One turn sends every row of this set to another row. A few are shown first. Where does it send the rows asked after them?
Q732: [ 30  38  -1 -25  27 -25   4   3  15  -8 -30  -4   2   2   7  15 -44  14
   8  -2  21 -17   5  -7  17 -14 -21   5  -5 -14  -3  -2  15]
Q165: [  3  -6  37  10 -17 -11   3   2  29  -8 -12  13  13  -9  -5 -18  -9  27
 -19  10  19  23  28  29   5  13 -14  -8 -25 -22  -1 -28  -5]
Q643: [ 10  -8 -10   2   2   6  -7  -9  -1 -31 -19 -12  18  -1   1  24  11   8
 -10   6  16 -16  -2 -16  37 -39  31  17  -6 -10 -34  -4 -33]
Q942: [-21  14   8  20  19   4 -17  -3 -27   3  -5 -27  19   7  10   2   0  15
  21 -17  34 -15  16  19  23  11  -1  -3  11 -42 -36   1  -5]
Q752: [ 10  20  18   3  -5   6   7  22 -13 -12  -9  16   8  26   3 -22   7 -24
   1   1  -3   1  -6  26   1  20  -6  10 -17 -38  39 -13  -8]
Q57: [ 16  14 -14  -4  28 -14   7  -9  -5   6   5   4 -12 -22   6 -30   8 -10
   5 -30  22 -11  13 -12  -3 -29   1  38   4 -34  -8   4  25]
Q45: [ -5  -4  24 -30  20   1 -19   2 -15  11  -8  -5  28  -6 -12  -7  -5 -10
 -10 -15  16  -8  25 -27   6  11 -11  -7   2  31 -23  23   0]
Q430: [  9  -1 -21   6  16  18   0  25  -6  -1 -10   0  -5 -10  -6 -25 -14  10
  -6  -8  38 -51 -32 -14  32  13  26 -19   4  -8  -9  -5   4]
Q268: [ 13   7  26  29 -11  -9   4  35 -11   2   9  -4   2 -19   8 -39   1   5
  38  -5   7  -3  -4  13 -33  18  -2  -2 -17   0  12   4   3]
Q964: [  4  14  -9   9 -23  -3   4 -17  19  -9   3  -4  16  11 -13  -9  14  30
   1  -7   3 -12  20  23 -25  20  -9  20 -34  -9  16 -17  30]
Q222: [  0  20  11  30 -20   1 -13  18  -2   4   1   4   8 -14   4 -32 -25  -5
  -1   6  29   8  24  -6  -6   4 -25 -32  10  -5  18 -15  -2]
Q923: [ -6   5   6 -23 -16  12  14  12  -5  -2 -52   8   8  12  -7  -2 -12  48
   2   2 -11 -28 -30   8  15 -34   0  11  -6  25  -9  -8  -1]
Q213: [ -8 -21 -23 -10   5  26  13  27   5   9 -15  19  -1   9   7  30   9 -13
  24  11 -29  -4 -22  -2  18 -20  11  22 -19  -6 -11   1  -2]
Q405: [ 18   7 -27   5  13   4  17  10 -18 -17 -18 -21   0  -1  12  29   4  28
   5   7 -22  -2  -2  -3  24 -36 -34  -7   5   4 -21  12  26]
Q145: [  0   3 -20 -30 -11 -13   5  -4   4 -27  -9  21  11 -35  -5  -7   1  42
 -31   9  -4 -16   4   9  30 -40 -11   7  -2   8  -9   6 -14]
Q310: [ 12  -1  38  -9 -14 -20  13   5   9  -7   9 -15 -12  12  -2 -25  23 -27
 -25  21  -6  -9  12 -19   3  -6  -6  -6 -15 -17  23 -12  17]
Q224: [  4  -8  -1  14 -31  -5   1   1  -9   5   5 -23   5  17  15 -13   6 -14
   4   7 -31   6 -19  21 -19  26 -12 -24 -13  12   4  15  17]
Q763: [ -2   2  -9   2   4  11 -15  20 -34  10 -23  -3  16 -13  28  -3  22  25
 -24   2  -8 -27   2   4 -23  17 -16  14   6 -36  27   9  -7]
Q301: [ 14  -2 -17 -16   7  29 -16  -2  17 -20  22  40  20 -11   4 -24  19  -3
  -8 -24  -3  -4  -6 -12  15 -10  -3   5 -28  20 -13  -5  -5]
Q488: [ -7 -15  31  14   5  -5   4 -27  14 -15 -17 -27 -20  -1  10 -28  13  23
  -1   8   6  -8   0  29  27  11  -5 -26  -6  17  -1  30  -7]
Q410: [ -4  27  23  14 -14 -12  42   5  -9  -5  12 -18 -11 -10  19   8 -18  15
 -15   5   3 -17 -13  17  12  25  11 -20 -31 -19   1 -20   2]
Q33: [ 31  -3  19 -21  -5   6  -3  14   7 -27 -13  30  -4  21 -18   9  -8  11
  13  25  12 -25   8  22  35 -17  11  26  -7  -4 -26  11 -20]
Q585: [ -9  -8 -16  10 -17  -6   2  29 -10   4  12  -7  25  20 -15 -17   4   4
 -25  22   1   6   7   9  16  52  -7  -4   5 -16 -14  -6  14]
Q929: [  9  -8  -2  -6   4  31   6  -9  10 -26   7  31 -19   2 -11 -12  -6  23
  21  27  -8  -3  -8  11   9 -49   1   7  15 -22 -19   6  23]
Q534: [  3 -11  15  18  20  -2 -21 -12  -6 -18 -18  -1  -4  40   0 -40  11  37
   4   2  21 -29  -7 -24 -16  -2  -4  15   5   3  -5  19  17]
Q112: [ -1 -16 -30   0  12  12  20  -3   4  10  17  21   5 -31  -1  -6   3  13
   8 -14 -11  -3  -8  -6  10   4 -12   0  -4  13 -48 -34 -15]
Q122: [ -8  33  15   9   5  11  23  -9  27  -1 -16   4  27 -10  12 -10  -1  34
  37  -5   9  -6 -12 -24 -11   5  17  -1  -9   1 -46   3  12]
Q996: [  1  18  17  32 -25  -6   3  39  13   1   3  12  21  -3  20 -40 -13   0
  -4 -16  36   1 -11  19  -6  12  -6 -10  -8   0  17  10  -6]
Q415: [ 10 -22 -24 -25  28   5  32 -14 -32 -28 -14   2   0  17  16  15  11  26
   4   3   2  -8  -6 -19   2 -32  11   7  -7  -8 -13  18 -14]
Q254: [  3  -6  -1  18 -26 -26   2  19   1 -18   2 -33 -15 -21  22 -17  -8  28
 -21  15  -1 -20   3  12 -11  10 -13  -3  15  -6   6 -37  15]
Q850: [ 11  -7 -20   0  30   3  15   4  -8 -18 -35   7  15  10 -16  29  10  18
 -10  13  11   6 -16  -4   0 -27  31  24 -15  -5 -29  15 -17]
Q983: [-18 -17  13 -21  20  14   6   8   6  24   0  -9   3 -21  31 -44   9   9
  -8  32  11   7   4 -12   5  -4  38  -2  15 -19 -13   6   4]
Q463: [-22  -8  34  32  17   1   9  -9  17  -4 -17   1 -19  18  22   3  15 -15
  -7   5  16  18  10  32   2  -7  -2 -17  -5 -14 -23  20   9]
Q438: [ -8  -5   9 -39 -14   5  -1  28   5   7 -10   0  23   3  21  16  -3   5
   0  -9 -17   1   7   8  27 -38 -11  29  24 -22 -20  19   2]
Q251: [ 10 -10   1  13  15  21 -17  17 -31 -13  -2  -1 -11 -25 -31  19 -10  17
  -8 -14 -18  -8 -13  24  43 -22  -6   4  -2   1 -12  14  -3]
Q901: [-12  31   9  10  16  16  -5 -18   4  27 -22 -10  -3 -22  -4  -1   9  11
 -28 -26   9 -20 -17   4 -19 -13  24  -3 -17   3  12  11 -21]
Q816: [ 38  13   3 -19  22 -36  -1  39   4  -8 -22 -15  14   9   4  -6 -12 -12
  21  16  -4 -33 -18  -6  19  -6  10   1   5  -3 -27  10  20]
Q226: [ -8  13  -5   2 -26  10 -31   6  -9   2 -37   3  -3  -8  19 -27  16  21
  -3  36  10 -24   2   4 -10  12  15  28   5 -36   1 -28 -12]
Q767: [ -4  -6   2  14 -17 -17  11  21  -1  26 -11 -18  -9  -9  10 -46  -5  -3
  27 -10  16   5  24   8 -17   2 -17 -13   4   7  16 -19   8]
Q917: [ 13 -16 -37 -31  10   9  -2 -20  -2 -26 -12 -21  17  -3   7  15   0  25
   3  15   3  -7  21  -8  23 -27  29   1   8  -4 -11  24  -9]

Q222 turns into Q415
Q301 turns into Q488
Now find these:
Q430 turns into Q983
Q165 turns into Q405
Q929 turns into Q410

One turn sends every row of this set to another row. A few are shown first. Where does it send the rows asked after them?
Q801: [-33  16   6  13  19  39 -14 -12   1  -2 -37 -15 -12]
Q172: [-65  26 -10  33   6  17 -14   5 -14   5  26  -1 -26]
Q823: [-11   1   9  51  15  23 -26 -43 -30  -1 -28  -9  -1]
Q720: [-31   3  -2  36  24  32 -12   4 -10  20 -42  -4   2]
Q848: [-41  -2  -7  56  25  25   9 -10 -28  -9  27  -7   6]
Q293: [  8  -4 -30  41  -1  20 -49 -19 -25 -15  23 -23 -17]
Q298: [ -6  -1  -1  11 -14  50  -9   5 -43  15  13 -23  -4]
Q2: [-20  -6   9   2   4  27 -17 -18 -49  28  -3 -17 -32]
Q349: [ -7  10 -40  20   4  26   0  -8  -6  20   8  24 -35]
Q22: [-41   6  -8  34  34  32 -20  23  -9 -23   9  18 -27]
Q838: [ -2  11   5  30  37  10 -21 -14 -50  13 -23  -5 -18]
Q119: [-31  -5  13  14  21  39 -23  24  -7  11 -19 -10  -3]
Q294: [ -7  -6 -17  66  -1  17 -22 -24 -22 -23   5  -9  14]
Q396: [ -8  20   9  34  10  13 -57  10 -30  12 -21 -15 -14]
Q885: [-29  22 -12  46  17   4 -31  24 -31  -1  12 -37  -9]
Q965: [-20  22 -38  37  -9  13 -49 -24 -13  -2  15   3 -39]
Q462: [ 14   8 -16  12  22  18 -35  13  -2  -8  14   3 -30]
Q787: [-15  18 -24  38 -25   9 -49  10 -20  -4   6 -25 -12]
Q880: [ -7   8 -34  29   2  12 -22 -37  -1  15 -17   3 -41]
Q58: [-23   2  20  13  27  21 -19 -42 -35   2 -12   2 -31]
Q177: [-43  -2 -14  46  18  11 -49  21 -17   7 -17  -8 -34]
Q781: [-14  13 -28  29 -32  23 -29  15 -24  -2  23 -21  -8]
Q647: [-30 -15  14  11  10  43 -21   1  -9  10 -24 -29  -3]
Q454: [-34   7   9  12 -17  44 -16 -46 -22   6  -5 -11 -23]
Q364: [-65  17  -7  33  -5  16 -18 -28 -15   1  13 -26 -30]
Q478: [-30  -9  -5  26  13  47   7  -2 -16  21 -29 -11   4]
Q736: [-42   4  -3  67  31   7 -15 -24 -22 -13   5 -15   0]
Q657: [-41 -28 -22  24 -11  46  -3   1 -29   9  10 -27 -26]
Q207: [-19  16 -42  26 -17  31 -26 -16 -19   1  34   7 -33]
Q864: [-21  10  10  11  21  15 -32   8 -44  31  -5   5 -34]
Q974: [-17  -5 -30  62  12  16 -38 -20 -17  -2  23  27 -16]
Q275: [-46   4 -15  37 -27  25 -20 -32  -4 -11  19  11 -16]
Q562: [-47  16 -13  45 -14  14 -32 -16  -1 -10  15  26 -17]
Q14: [  0 -27 -12  46  24   6 -41 -13  -3  14  -2  14 -21]
Q511: [-40 -16  -6  28   8  39 -17 -37 -13 -28  -5 -28 -30]
Q216: [-22   7  17   9  33  30  -5 -12 -38   7   8  25 -25]
Q393: [-34  15   2   7  18  50   3   5  -4  -1 -20  -3  -7]
Q457: [ 15  -8 -17   6   4  27 -27 -22  -6 -12  11 -25 -29]
Q311: [-11   5   1  40  19  44   6   4 -36   7  10  26   9]
Q535: [-23   3 -35  36  18  45  16  20 -31  -7   7  -2 -13]
Q630: [  0   3  -1  16  25  33   7 -11 -56  15  -2  -5 -12]
Q873: [-29   8 -15  35   0  21 -11   3 -36  -1  22 -53  -5]
Q680: [ -7   0 -19  64   5  20 -14  -2 -22 -22  18   8  18]
Q309: [-15 -18 -32  54  -3  27 -24 -39 -22  -3  27  10 -15]
Q726: [  8   2 -31  40   5  24 -41   7 -26 -11  37  -2 -12]
Q723: [-36  33   9  23  11  28 -30   8 -14   9  -1  33 -23]
Q211: [  2 -41 -19  31   8  29 -10 -17 -11  16  19   7 -15]
Q871: [-25   5 -26  54  22  16 -26 -18 -24 -14 -34 -30 -25]

Q393 turns into Q478
Q14 turns into Q462
Now find these:
Q216 turns into Q630
Q848 turns into Q873
Q311 turns into Q298
Q680 turns into Q781
Q965 turns into Q974
Q657 turns into Q511

